One turn sends every row of this set to another row. A few are shown first. Where does it send the rows asked after them?
Nupem: +1.56, -0.82, -2.89, +0.67, +2.01, -1.17, +0.06, -1.89, -1.30, -1.03, -1.51, +1.71, -0.44, +3.12, -2.12
bip: -3.93, +0.28, +0.97, -1.32, +1.58, +0.11, -0.80, +0.01, -0.21, +0.13, -0.15, -0.20, +0.26, -4.74, -0.54
bil: +2.17, -0.17, -3.26, +0.83, +1.16, -1.03, +1.24, -0.67, -0.24, +3.14, -0.38, +0.69, -1.12, +1.55, -2.23
Taval: +2.12, +0.28, -3.09, +0.58, -0.10, -0.29, +1.02, -0.33, -0.49, -2.21, +1.53, +2.50, -1.10, +2.26, -0.33
vugop: +1.58, -0.03, -3.21, +1.56, +0.75, -0.83, +1.97, -0.27, +0.93, +2.74, +0.60, +0.91, -1.51, +1.19, -1.67
Porad: +3.79, +0.98, -3.15, -0.45, -0.11, +0.16, +0.75, +0.06, +0.33, +1.65, +0.96, +0.48, +0.32, +1.95, -1.05
Maf: +2.95, +0.37, -3.23, +0.34, +1.45, -0.11, -0.66, -1.08, +0.11, -2.12, +0.49, +1.70, +0.37, +2.44, -1.33
gegak: -2.17, +1.33, +1.23, -2.84, +0.77, +0.76, -1.41, +0.04, -1.09, -0.62, -0.35, -0.07, +1.03, -3.77, +0.26
Zos: -1.96, -0.25, +0.36, +1.53, +2.56, -0.60, +0.74, +0.69, +0.73, +0.01, -2.29, +1.29, -2.17, -3.86, +0.07
Nim: -0.76, +0.64, +1.46, +0.64, +0.44, +1.41, +1.48, +1.24, +0.84, -1.32, -0.81, +1.39, -1.44, -3.30, +1.97
losi: -1.53, +0.07, +0.15, -3.91, +0.94, +0.67, -1.81, +0.12, -1.12, -0.55, +3.13, -1.24, +1.67, +1.78, -0.97
mir: +1.34, +1.74, +0.82, -1.99, +0.57, +0.84, -1.16, +1.79, -0.13, -2.16, -1.20, +1.42, +0.06, -2.68, +1.77
lef: +3.36, +0.23, -3.16, -0.48, +1.21, -0.44, +0.35, -0.58, -0.53, +2.65, -0.30, +0.07, -0.12, +2.48, -1.84
sesul: +0.74, -0.69, -3.54, +2.16, +2.08, -1.84, +0.54, -1.36, -0.58, -0.92, -0.12, +2.33, -1.98, +1.48, -2.19
vof: +1.41, +1.05, +1.17, -1.77, +2.60, +0.71, -1.87, +0.03, -0.55, -1.27, -3.70, +0.43, +1.17, -1.92, +0.20
lasel: -0.56, -0.30, +0.91, -0.72, +3.08, -1.08, -0.75, -0.47, -1.59, +0.42, -4.50, +0.64, -1.21, -2.63, -0.24
mub: -3.50, -0.23, +1.35, -1.85, +1.82, -0.07, -1.09, -0.83, -1.49, +0.26, -1.71, -0.73, +0.24, -3.77, -0.60
sos: -4.17, -1.65, -0.30, -0.71, +3.06, -0.97, -0.97, -0.99, -0.33, +1.55, +1.24, -0.95, -0.18, +0.69, -2.70
Zasa: -2.95, +0.20, -0.61, -1.38, +0.61, +0.63, -0.82, +0.75, +0.86, -0.63, +4.69, -0.49, +0.56, +0.09, -0.36
nur: -2.21, -0.48, -1.00, -2.91, +2.99, -0.89, -2.85, -0.97, -1.30, +0.90, +1.13, -1.17, +1.07, +0.96, -2.75
tabo: -2.85, +0.57, +1.66, -2.33, +1.89, +0.69, -1.71, -0.47, -0.87, -0.10, -1.45, -0.84, +1.65, -3.53, -0.79
zibe: -4.71, -1.09, -0.43, -0.58, +1.12, -0.57, +0.23, +0.16, +0.03, +0.92, +3.66, -0.05, -1.31, -0.29, -1.30
nez: +2.55, +0.64, -3.06, +0.46, -0.38, +0.02, +1.88, +0.60, +0.56, +1.95, +1.72, +0.89, -1.18, +1.47, -0.76
Mifo: +0.82, -0.63, -2.96, +2.48, +0.83, -0.47, +1.78, -1.26, +0.47, -1.54, +0.73, +2.17, -1.52, +2.22, -1.02
tifin: -3.12, +0.26, +1.92, -1.44, +0.53, +1.18, -0.29, -0.13, -0.13, -0.48, +0.13, -0.41, +0.65, -3.85, +0.43

tabo turns into mub
nez turns into Porad
Zos turns into Nim
Now these:
Zasa turns into losi
Taval turns into Maf

One turn sends every row of this set to another row. A few are shown first. Where does it send the rows asked after them?
sodes: -0.03, +6.91, +2.92, -2.79, +3.28, +2.59, +4.63, -0.47, +3.11, +2.52, +0.39, +1.08, +2.39, +0.39, +1.83, -2.32
kat: +1.60, +2.56, +5.32, -1.78, -0.60, -0.28, +2.61, -1.01, +6.77, +1.28, -2.47, -0.30, +1.55, -1.93, +2.23, -0.85
dudif: -1.24, +5.60, +5.04, -3.86, +2.16, +0.58, +3.78, +2.02, +2.00, -0.07, -3.56, +3.16, +3.27, +0.11, +3.42, -3.85
vofaf: +0.49, +6.00, +0.77, -4.64, +1.93, -0.03, +3.01, +0.16, +3.18, +1.17, -2.41, -0.76, +2.77, +0.31, +2.27, -2.83
givid: -1.03, +2.25, +5.28, -2.03, -1.92, -3.16, +3.08, +2.52, +4.48, +2.16, -1.28, +0.77, +0.85, -0.07, +3.65, -2.11
lif: +0.44, +5.19, +2.37, -0.14, +0.00, -0.20, +1.19, -1.95, -0.76, +0.64, -1.39, +0.88, -0.03, +1.82, -0.01, -3.68
bek: +1.11, +2.19, +2.31, -0.56, -1.63, +2.07, +1.48, -0.02, +4.66, +3.48, -2.86, -0.60, -0.26, +0.55, +3.00, -2.48
kovi: -0.44, +5.26, +5.51, +1.25, +1.69, -2.62, +4.62, -2.37, +2.01, +0.24, +0.93, -0.05, -0.25, -0.30, +0.61, -2.72
gitoz: -1.83, +3.16, +4.87, -2.32, -1.11, -0.36, +2.53, +1.61, +4.84, -1.03, -0.40, +3.89, -0.96, +0.93, +2.31, -2.50
Lizav: +1.85, +3.25, +4.37, -1.64, -1.66, +2.24, +2.97, -1.87, +5.39, -0.41, -2.35, +1.24, -0.03, -2.23, +2.51, -3.03
zir: -0.33, +6.56, +5.50, -2.18, +2.49, -1.09, +6.08, +0.88, +3.11, -0.58, -3.64, +1.06, +2.32, -1.68, +4.27, -4.37
Lak: -2.59, +6.30, +1.51, -2.01, -0.92, -0.19, +3.10, -0.12, +0.97, +3.38, -0.58, +0.63, +0.06, +1.57, +3.30, -4.77
vonuf: -0.90, +4.22, +3.84, -0.17, +1.14, -2.78, +1.48, -2.47, +1.46, +2.25, +1.00, -1.18, -0.43, +0.32, +1.09, -3.18
dipo: -1.07, +0.69, +3.15, -2.48, +0.12, -0.47, +2.23, -0.22, +5.69, +2.78, -2.04, +2.40, +0.13, -0.04, +2.25, -0.92
Reg: -0.30, +6.80, +4.97, -0.48, -0.18, -1.94, +5.03, -1.56, +2.96, -1.77, -0.58, -0.50, -0.30, -0.39, +4.44, -4.69
Fod: +2.00, +6.21, +4.76, +0.18, +3.20, +0.89, +6.17, +0.51, +3.59, +1.68, -0.49, -1.20, +2.64, +0.85, +4.30, -2.50
rak: -1.19, +4.90, +4.74, -2.51, +4.19, -2.22, +2.43, +1.83, +3.82, +0.77, -3.58, -0.47, +1.80, +1.51, +4.50, -2.88
Rutam: -0.15, +4.42, +5.48, +0.89, +2.99, -2.41, +3.39, +0.90, +6.02, +2.26, -4.42, -0.35, +0.72, -1.54, +2.44, -1.96
tib: +2.05, +4.94, +4.47, +0.17, -0.64, -2.61, +2.72, -2.63, -0.04, +0.03, -1.62, -1.27, +1.39, -0.49, +1.36, -3.54
fazer: -2.50, +6.15, +2.54, -2.38, +3.98, -0.29, +3.21, +1.60, +2.78, +2.50, -3.58, +0.87, +0.56, +1.77, +3.15, -3.95
Vavu: -2.37, +6.52, +2.21, -1.91, +0.63, +0.95, +2.88, -2.85, +1.62, +2.19, -2.20, -0.78, -1.27, -1.38, +4.21, -2.83
deti: -0.71, +3.71, +3.35, -0.85, +0.32, -0.82, +1.33, -2.60, +0.24, +2.99, -4.31, -0.15, +1.07, -1.56, +0.72, -4.53
pevi: -1.47, +7.48, +5.31, -0.94, +2.95, +2.82, +4.83, +2.11, +3.03, +0.83, -1.62, +1.33, +1.29, +0.71, +3.73, -5.00
zeru: +1.26, +1.13, +3.78, -1.89, +0.88, -0.49, +0.98, -0.68, +2.71, +3.40, -0.73, -1.52, +1.83, +1.54, +2.23, -1.51
muv: -0.67, +6.17, +3.94, +0.13, -0.25, +1.68, +4.64, -1.63, +0.59, +0.44, -2.82, -0.48, -0.88, -1.12, +5.85, -3.21
mube: +2.38, +2.15, +5.76, -2.17, +0.26, +2.33, +3.24, -1.36, +1.90, -1.86, -0.29, +2.25, +1.98, +0.14, +1.69, -2.62
bese: +2.38, +5.50, +2.75, -1.63, +1.32, +0.89, +4.87, +1.47, +2.69, -1.83, -3.07, -0.26, +2.25, +1.42, +4.20, -3.32
gaf: -1.10, +4.76, +3.89, +0.81, +0.16, -0.31, +4.51, -0.38, -0.69, +3.36, +0.68, +1.77, +0.84, +1.00, +0.45, -3.41
sud: +2.38, +5.38, +6.28, -0.15, +1.50, -1.83, +5.58, +1.05, +4.99, +3.44, -2.06, +2.79, +1.24, -0.73, +1.37, -2.32
bifaz: +0.91, +2.37, +3.58, -0.67, -1.24, +3.79, +2.20, +0.96, +4.44, +1.86, -2.94, +2.60, +0.74, +1.56, +1.96, -1.81
zonu: +0.32, +4.07, +5.35, +1.00, -1.03, +0.15, +4.00, -1.02, -1.03, +0.10, +0.54, +2.08, +0.82, +0.35, +2.09, -4.62
sideg: +0.89, +0.66, +5.34, -0.63, -0.90, +0.35, +4.34, +0.46, +5.05, +0.13, -2.64, +3.20, +0.82, -0.59, +3.84, -1.71
lanen: -0.21, +4.38, +7.07, +0.74, -2.75, +0.25, +3.98, +1.08, +5.03, +2.20, -1.45, -0.84, -0.10, -1.53, +3.16, -2.59
pusak: +0.78, +5.55, +4.41, -0.59, +2.63, -0.26, +4.06, +1.06, +5.17, +3.44, -1.50, +4.13, -0.15, +1.30, +0.17, -2.26
ruf: +0.77, +3.85, +4.80, +1.55, +1.11, +0.40, +2.10, -2.51, +0.87, -1.18, -4.38, +0.72, -0.59, -0.15, +1.74, -4.93
fosuz: -1.74, +7.32, +5.11, -2.19, +3.51, -0.35, +4.12, +0.82, +4.38, +3.05, -1.57, -1.47, +2.15, -1.12, +3.52, -4.26
Boda: -1.39, +5.08, +4.37, -0.79, +1.59, +2.33, +3.72, +1.72, +3.07, +1.95, -3.86, +4.65, +1.10, -1.05, +0.71, -3.17
Vubo: -0.70, +1.31, +4.65, -2.71, -0.05, -1.53, +0.85, +0.14, +2.91, -0.10, -0.95, -1.07, +3.86, -0.09, +1.27, -3.95
Foza: -2.66, +5.13, +4.90, -0.86, -1.65, +2.36, +1.82, +0.29, +4.98, +2.01, -0.69, +1.53, -1.50, +0.19, +0.94, -2.39
tiv: -0.26, +2.10, +5.34, -0.74, +2.58, -3.39, +3.10, -2.25, +0.82, +3.40, -1.49, +1.64, +1.83, -1.56, +2.31, -3.56
Sot: -0.49, +1.22, +4.41, -1.18, +0.14, +0.91, +1.07, +0.90, +2.08, -1.95, -1.07, +0.67, +2.54, +2.06, +1.68, -4.24
tufiz: -0.26, +2.53, +5.05, +0.67, +3.34, -0.37, +2.99, -1.68, +0.46, +0.43, -1.48, +4.18, -0.22, +1.11, +2.07, -4.10

gitoz turns into sodes
Lizav turns into dudif
tib turns into sideg
Now these:
sud turns into muv
zir turns into zonu
Rutam turns into Reg
tufiz turns into Foza

